B =
array([[ -2,   1,  -2,   0,  10, -21, -10,   2,   5, -10,  -7],
       [  8,  -1,  -1,   1,   8, -27, -12,   1,   7, -14,  -9],
       [  2,   5,  -6,  -3,  10, -23, -12,   9,   3, -14, -11],
       [  5,  -6,   5,  -8, -10,   6,   7,   4,   7,  16, -17],
       [ -4,  -8,   7,  -1,  -3,  11,   0,   0,  -3,  12,  -9],
       [ -7,  -8,   8,  -2,  -7,  19,   6,   2,   4,  10,  -8],
       [-40,  -5,  14, -19,  -3,   5,   4,  30,  11, -13,  42],
       [-37,   2,   9, -25,  -6,  22,   7,  11,  13,  -8,  41]])
Rows and columns are counted from 1.
(1, 1) = -2
(1, 7) = -10
(2, 11) = -9
(3, 5) = 10
(1, 6) = -21
(5, 11) = -9
(5, 3) = 7
(6, 6) = 19
(2, 7) = -12
(1, 2) = 1
(7, 6) = 5
(8, 2) = 2
(8, 9) = 13
(7, 7) = 4
(3, 4) = -3
(4, 10) = 16
(3, 2) = 5
(4, 9) = 7
(3, 6) = -23
(6, 11) = -8
(6, 8) = 2
(8, 3) = 9
(6, 3) = 8
(1, 8) = 2
(3, 11) = -11
(8, 6) = 22
(1, 5) = 10
(8, 11) = 41
(6, 4) = -2
(7, 2) = -5
(4, 7) = 7
(2, 8) = 1
(2, 5) = 8
(3, 9) = 3
(7, 11) = 42

W =
array([[-13,  24,   9,   4,   3, -22],
       [ -7,   3,   9,  14,  -5,   4],
       [ 19, -19, -21, -16,  -4,  13],
       [-16,  23,  17,  10,   7, -15],
       [-15,  12,  17,  11,   3,  -3],
       [ -3,  -6,   6,  22,   4,  18],
       [  6,   7,  -6,   0,  11, -11],
       [ 14, -42, -12, -14, -17,  32],
       [ 14, -37,  -8,  -1,  -5,  34],
       [ 18, -24, -23, -23, -18,  13],
       [  2,   1,   3,  -5,   7,  -5],
       [-11,  11,  15,  28,   9,   2]])
Indices start at 1.
row 1 col 1 => -13
row 8 col 4 => -14
row 10 col 4 => -23
row 5 col 4 => 11
row 3 col 2 => -19
row 11 col 3 => 3
row 7 col 3 => -6
row 6 col 5 => 4
row 2 col 3 => 9
row 9 col 5 => -5
row 4 col 1 => -16
row 2 col 2 => 3
row 3 col 5 => -4
row 12 col 5 => 9
row 8 col 2 => -42
row 1 col 2 => 24
row 12 col 2 => 11
row 7 col 6 => -11
row 11 col 5 => 7
row 4 col 2 => 23
row 3 col 4 => -16
row 11 col 6 => -5
row 10 col 2 => -24
row 12 col 6 => 2
row 11 col 4 => -5
row 9 col 6 => 34
row 7 col 5 => 11
row 2 col 5 => -5
row 7 col 1 => 6
row 7 col 4 => 0
row 11 col 2 => 1
row 9 col 4 => -1
row 3 col 1 => 19
row 10 col 1 => 18

grid =
[[-18  -1   0 -14  -4 -17   7  16  20]
 [-16   0  -8   1  -6 -12   3  25  24]
 [  1  30   4 -23  -6 -11 -28  17  45]
 [ -5   7   8 -11 -21 -31  31  26  25]
 [-17   3 -11 -20  -8 -10   3  39  23]
 [-26   0  15 -10   1 -32  14  16  11]
 [-17   3  -2 -11  -9 -10   6  15  19]
 [-21 -11   7   0  -2  -2   2  15  40]
 [-11  19 -11 -11   4  -2   5  12  19]
 [-18   7  -1  -9  -7 -14  10  17  23]
 [-26   7   2 -20 -31 -33   3  -1  22]]
Indices start at 1.
(1, 1) = -18
(11, 7) = 3
(3, 9) = 45
(6, 6) = -32
(2, 9) = 24
(3, 4) = -23
(10, 1) = -18
(4, 7) = 31
(7, 7) = 6
(1, 3) = 0
(11, 2) = 7
(4, 5) = -21
(8, 5) = -2
(6, 7) = 14
(3, 2) = 30
(7, 1) = -17
(9, 9) = 19
(7, 6) = -10
(4, 1) = -5
(3, 3) = 4
(11, 1) = -26
(9, 6) = -2
(6, 2) = 0
(8, 9) = 40
(5, 1) = -17
(2, 3) = -8
(1, 6) = -17
(5, 8) = 39
(3, 1) = 1
(7, 4) = -11
(10, 4) = -9
(4, 4) = -11
(10, 2) = 7
